Turns in one plane each, and the order they were made in; the first pair answered:
Kuz:
[-44.3, -29.6, 4.9, -1.7, 6.1, -12.8, -28.6, 27.4, -6.6, -11.3, -7.0, 18.9, -0.8, 11.7, -19.6, -18.6, 4.7, 14.6, 0.2, 31.3, 4.0, 6.8, -12.2] -> [-43.2, -27.5, 16.6, 7.6, 3.4, -16.4, -22.0, 36.6, -7.5, -7.9, -8.8, 13.8, 0.6, 9.9, -18.3, -17.2, 9.0, 13.1, 0.6, 20.5, 20.6, 13.9, -5.7]
[2.9, 12.2, -5.7, 14.4, -8.9, 17.3, -4.0, -3.9, 8.5, -3.2, -9.7, -7.8, -18.9, 0.1, -9.4, 16.8, 4.1, 0.3, -5.1, -11.0, -8.5, -0.4, -5.7] -> [-0.2, 7.3, -14.4, 4.5, -7.1, 17.9, -6.2, -13.6, 5.9, -4.0, -6.3, -0.5, -16.3, 4.6, -13.5, 13.6, 0.8, 2.2, -4.9, 2.6, -18.2, -6.3, -9.2]
[-10.3, -5.2, 8.7, 3.2, 1.7, -9.6, 32.4, 9.8, -26.3, 18.1, 32.0, -25.6, 32.0, 8.7, 29.3, -0.4, 21.5, 17.9, 38.4, 5.6, 5.8, 3.3, 15.3] -> [-4.3, 8.2, 12.8, 15.9, 0.9, -5.9, 26.5, 20.8, -17.4, 16.3, 23.3, -36.5, 20.3, -0.3, 38.4, 7.2, 22.2, 18.8, 35.3, -15.9, 6.5, 5.7, 13.9]
[-20.5, 10.4, 15.6, -19.6, 19.7, -11.6, -13.5, -9.0, -6.8, 1.6, 4.7, 19.4, 15.3, 2.7, 17.8, -23.0, 9.0, -1.3, 1.9, 18.3, -7.4, -16.1, 11.9] -> [-20.8, 9.9, 25.3, -12.7, 16.5, -14.4, -6.3, -2.5, -7.9, 5.0, 3.7, 14.9, 18.0, 1.8, 18.5, -23.2, 13.6, -3.9, 2.5, 13.3, 6.7, -9.7, 19.6]
sani:
[14.8, 12.6, 4.3, -10.2, -0.8, 20.1, 16.2, -8.6, -15.8, 6.2, 6.4, 18.1, -6.1, 0.7, -15.3, 11.9, -13.3, -14.6, -1.8, -7.3, -23.3, -9.2, 19.5] -> [24.8, -21.7, -31.2, -1.1, -7.1, 3.4, 9.4, -12.0, -7.5, -6.7, 2.3, -7.4, -7.0, 0.8, -14.0, 2.8, -10.7, -11.2, 1.2, -4.4, -18.6, -9.9, -19.5]
[-2.8, 18.0, 11.3, 3.2, -0.2, -21.9, -41.3, 30.7, 43.7, 7.4, -10.4, -2.8, -11.9, 16.3, 17.4, -15.8, 14.4, 5.4, 4.6, -26.2, 0.1, -9.9, -11.4] -> [-5.5, 38.7, 24.8, -11.1, 6.0, -3.2, -34.5, 20.8, 32.8, 13.2, -2.1, 20.8, -14.0, 19.3, 9.8, -8.1, 3.6, 2.1, 2.1, -23.3, -21.3, -15.1, 13.2]
[-34.2, 6.1, 35.2, 6.3, 5.9, -17.6, -8.9, 10.6, 12.5, 16.5, -20.8, 21.8, 6.7, 4.0, -0.5, -4.1, 16.9, 4.2, 1.6, 19.9, 40.3, -5.0, 13.1] -> [-29.2, 12.1, 21.4, -19.5, 12.0, 6.8, -3.5, -18.5, -3.7, 15.9, -6.0, 44.7, 0.7, 12.1, -16.6, 0.4, -5.0, -0.3, -2.4, 31.0, -5.9, -18.7, 21.8]
[12.5, 24.2, -14.6, -31.4, 1.9, 17.8, -10.3, -5.8, 16.4, -5.6, -11.3, 7.4, -8.5, -11.2, -7.5, 8.3, -2.5, 9.6, -0.1, 11.9, -42.5, -17.8, 13.2] -> [17.7, -3.4, -36.0, -17.2, -3.5, -2.0, -17.7, 2.0, 27.3, -15.9, -18.3, -20.3, -7.7, -13.3, 0.2, -0.9, 7.9, 14.3, 3.6, 10.8, -23.5, -13.8, -18.3]
rozoz:
[-14.2, -9.7, -24.2, -16.9, 3.2, -10.5, -43.5, -0.4, 5.4, 2.7, -7.2, 6.4, 12.1, 19.5, -4.2, -20.9, -6.9, 4.8, -9.6, 21.7, 2.2, -6.3, -8.8] -> [-18.9, -4.8, -4.4, 4.1, -0.5, -5.9, -43.0, 4.6, 12.3, 7.5, -22.9, 15.6, 1.2, 21.7, -11.7, -13.6, -2.2, -1.9, -15.8, 0.6, 25.4, -2.2, -6.2]
[-7.0, 34.3, 21.6, 17.2, -10.3, 11.2, -6.4, -19.9, -5.5, -19.0, 2.8, 10.1, -15.7, -25.8, 1.5, 42.8, -9.4, -11.3, 0.1, -35.0, -56.0, -26.1, 1.4] -> [-4.2, 33.1, 11.6, 6.9, -9.6, 9.2, -5.8, -21.5, -8.8, -22.2, 10.8, 3.5, -10.0, -27.0, 5.5, 39.8, -12.0, -8.7, 3.7, -25.1, -66.8, -28.0, 0.3]
[9.6, 26.1, 7.8, -6.9, 19.6, -11.5, -1.6, 7.0, 3.3, -11.4, 12.7, 13.4, 8.5, -2.5, 18.2, 18.4, -7.6, -5.8, 4.9, 3.7, 10.4, -2.1, -0.6] -> [8.8, 23.1, 3.8, -11.3, 21.3, -12.3, -3.1, 2.8, 2.3, -11.9, 14.5, 15.5, 9.6, -0.6, 17.4, 16.5, -8.8, -4.5, 5.5, 10.4, 6.5, -4.3, -1.6]

(two turns a pair)
[7.8, 19.6, -10.4, 16.3, 6.8, 16.5, -25.8, 3.8, 12.4, 1.5, -26.5, 5.8, 0.7, -8.7, -1.0, 2.7, 0.2, -0.8, -6.8, -20.2, 11.3, 5.3, 11.6] -> [5.4, 15.1, -22.2, -1.8, 10.3, 23.4, -24.2, -14.4, 3.9, 1.0, -17.4, 21.3, 3.1, -1.8, -11.1, 0.2, -9.6, -1.1, -7.5, -2.4, -10.7, -4.0, 11.5] => sani Kuz
[-9.8, -25.3, -12.4, 20.3, -6.5, -20.1, -28.8, -11.1, 16.5, -5.9, -30.5, 13.1, -13.3, 15.0, -6.1, -3.3, 15.5, 2.1, -8.0, 21.8, 16.7, -8.0, -38.3] -> [-18.5, 10.4, 22.8, 26.8, -2.8, -10.3, -32.4, 8.2, 22.2, 3.5, -39.0, 22.1, -18.9, 5.6, 4.4, 6.8, 19.0, 3.5, -10.4, 6.1, 23.4, -4.2, -10.8] => sani Kuz
[-22.7, 32.6, 4.6, -23.1, 32.2, -16.9, -20.2, 6.9, 1.6, 4.8, 9.3, 17.6, 5.1, -4.2, 27.9, -3.3, 5.4, 9.4, -10.4, 19.3, -24.1, -4.4, 29.2] -> [-30.0, 32.7, 22.5, -5.4, 30.5, -12.0, -22.9, 4.9, 8.3, 9.8, -8.7, 36.3, -4.6, 2.4, 16.2, 3.2, 8.3, 1.9, -17.9, 5.6, -2.1, -3.0, 28.7] => rozoz rozoz
[0.3, -13.3, -26.5, -9.7, 2.3, -16.5, -15.7, 23.6, -0.9, -10.0, 8.0, -22.7, -1.6, -7.7, 24.4, -1.9, 10.3, 9.6, 16.0, 5.4, -9.8, 4.1, -16.2] -> [-11.9, 2.6, 4.3, -8.2, 3.9, -17.7, -10.5, 36.9, -1.8, 0.3, 6.2, -12.0, 6.6, -8.6, 28.2, -1.3, 19.5, 9.1, 17.7, 6.7, 12.0, 10.8, 7.1] => Kuz sani
[-20.2, -21.0, -1.1, 6.7, -4.3, -8.4, -18.3, -2.3, 10.1, -3.6, -16.3, 16.8, 17.3, 5.0, 4.6, -1.9, 12.0, 7.5, -3.1, 26.4, 11.0, -7.8, -22.6] -> [-12.5, -10.4, 17.0, 24.9, -8.8, -10.4, -8.6, 15.3, 10.5, -0.1, -19.8, 1.6, 15.3, -3.3, 11.7, 4.8, 18.1, 3.7, -3.7, 1.3, 31.3, 3.6, -10.2] => Kuz rozoz
[16.9, 12.1, 4.9, 0.0, 33.3, 17.9, 14.5, -9.1, 2.4, 8.0, 16.7, 0.9, -5.1, 4.6, 9.5, 4.2, -25.4, -1.2, -5.6, -15.5, -42.6, -1.3, 10.5] -> [19.2, -26.1, -23.5, 1.0, 28.7, -2.9, 12.4, -14.4, 4.8, -1.7, 17.4, -15.0, 4.2, 10.5, 6.2, -10.8, -20.0, 1.6, -1.4, 1.9, -31.2, -1.3, -19.7] => sani Kuz
[-15.2, -2.0, 37.3, 3.9, -9.8, -29.5, 0.5, 28.5, 12.4, 12.9, 8.8, -1.1, 26.3, -8.8, 4.9, -6.5, 15.5, -2.7, 18.2, 29.3, 17.8, 25.9, 32.2] -> [2.7, -30.1, -20.3, -22.1, -8.8, -14.4, 0.8, -16.9, -2.0, -3.0, 25.8, 3.3, 17.6, 3.1, -16.7, -8.4, -10.9, -4.7, 15.7, 47.3, -41.1, 6.2, 2.0] => sani sani
[22.6, -6.2, 1.8, 6.4, -8.9, 0.9, 34.8, -4.9, -24.9, 9.7, 17.1, -18.9, 3.6, -9.9, -9.8, -1.9, -1.9, -10.9, -1.8, -18.6, 16.7, 8.7, 5.8] -> [27.4, -3.4, -20.0, -9.8, -4.5, 2.2, 24.2, -10.1, -23.5, 2.2, 24.3, -26.6, 3.2, -13.7, -0.3, -4.9, -8.5, -2.6, 0.9, -5.4, -14.7, -0.7, -4.9] => Kuz rozoz
[-9.9, 12.6, 16.1, 1.0, 18.1, 23.9, 2.6, -3.6, -6.0, 18.3, -6.5, 20.0, -19.7, 6.4, -20.6, 17.2, -22.3, -11.3, -13.4, -14.5, -18.3, -17.2, 17.2] -> [-12.8, 5.4, 18.4, -3.7, 18.9, 20.9, 7.3, -8.3, -12.3, 20.0, -0.7, 25.4, -11.1, 11.3, -26.6, 12.1, -20.5, -12.1, -11.2, -3.4, -13.8, -15.5, 20.0] => Kuz Kuz
[-1.5, 22.8, -5.8, 18.8, 11.8, 20.6, -18.8, 5.5, 1.9, 2.4, -7.1, -3.0, -34.5, -16.2, -2.7, -1.5, -3.5, -8.9, -13.3, -29.6, -6.4, -9.6, -4.6] -> [-5.9, 0.8, -26.1, 16.1, 10.2, 6.3, -28.6, 2.3, 9.1, -4.4, -9.5, -11.5, -29.4, -12.5, -0.9, -12.6, 1.6, -2.6, -9.5, -12.5, -2.0, -12.8, -28.1] => Kuz sani
[-39.1, 3.1, -6.7, -12.8, -16.7, 10.3, -45.3, -23.1, 27.5, 7.1, -33.6, 35.2, -14.4, 18.2, 12.0, -12.7, -7.2, 18.6, 0.1, 11.4, -5.7, -17.2, -18.7] -> [-37.2, 8.4, 29.4, 16.4, -24.6, 7.0, -25.2, -4.4, 24.3, 18.5, -41.0, 30.2, -13.9, 15.1, 8.5, -5.6, 2.3, 7.5, -2.1, -21.0, 40.1, 1.0, 2.4] => Kuz rozoz
[-0.7, 11.1, 15.4, -22.1, 20.2, 6.6, 14.2, -24.2, -14.5, 28.6, 11.6, 42.9, 16.9, 14.8, -36.7, -12.5, -17.9, -14.3, -5.2, 1.8, -23.9, -22.4, 25.6] -> [3.8, -36.3, -7.1, 20.9, 4.2, -43.7, -1.5, 10.4, 16.5, 14.1, -12.3, -17.9, 22.7, 3.8, -12.6, -30.7, 13.9, -5.1, 1.9, -10.1, 41.5, -3.6, -31.2] => sani sani
[-21.9, -28.5, -26.7, -2.5, -2.5, -26.7, -21.5, 2.9, 12.5, -11.8, -4.7, -9.6, -1.9, -19.3, 3.2, 0.7, -0.8, 22.4, 0.0, 38.0, 26.1, 4.8, -42.4] -> [-25.6, -28.9, -7.4, 13.1, -6.2, -27.6, -14.9, 8.3, 13.0, -6.0, -13.8, -4.4, -3.0, -16.8, -2.4, 4.6, 4.4, 16.2, -2.2, 24.8, 50.9, 12.2, -34.6] => Kuz rozoz
[-8.2, -9.6, 29.8, 25.3, -11.3, -19.9, -2.2, 25.9, 8.0, -8.5, -9.3, 9.2, 4.7, -7.3, -4.3, -6.4, 15.6, -2.5, -20.3, -10.0, 23.3, 0.0, -3.3] -> [-4.8, 2.5, 6.9, 17.0, -5.9, -7.7, -25.8, 17.4, 20.2, -19.3, -16.4, 6.5, -14.4, -13.6, 2.6, -0.3, 5.3, 4.1, -24.2, -12.9, -16.9, -14.9, -22.2] => Kuz Kuz
[-4.2, 0.4, 16.6, 20.3, -0.8, 17.0, -15.0, 16.7, 14.2, 4.1, -8.9, 1.3, 0.5, 10.3, 10.2, 4.0, 5.0, 1.0, -4.9, 9.7, 27.2, -18.4, -26.9] -> [-5.0, 0.4, 6.1, 12.9, 1.7, 20.5, -20.7, 8.4, 16.2, 1.1, -8.3, 5.7, -2.3, 11.6, 8.8, 2.8, 1.0, 3.3, -5.0, 18.5, 12.3, -25.5, -34.0] => Kuz Kuz
[-2.1, 19.6, -8.0, 15.3, -12.0, -13.1, -23.2, 25.6, 21.5, -10.9, -11.2, -27.9, 1.8, -18.2, 27.4, -2.1, 6.0, 15.5, 9.1, 0.2, -7.0, -3.6, -14.8] -> [-10.6, 42.2, 4.8, -5.2, -3.4, 5.5, -24.9, 14.4, 14.2, -4.9, -4.6, 1.4, 0.7, -14.2, 22.4, 3.5, -4.2, 15.6, 7.8, 11.0, -32.2, -12.8, 7.0] => sani Kuz
[-3.8, -2.6, 22.8, -40.5, 7.2, 13.2, 22.9, 10.9, 2.1, 2.4, 18.7, -7.4, 10.9, -19.8, 0.9, -16.5, -6.9, 4.1, 1.8, 11.2, 1.7, 22.0, 7.6] -> [3.6, -3.0, 12.0, -42.6, 7.5, 21.6, 23.7, 1.7, 0.6, -0.8, 21.8, -9.0, 3.6, -19.2, -3.3, -12.8, -14.3, 2.0, -0.8, 6.0, -15.2, 18.0, 3.1] => Kuz sani
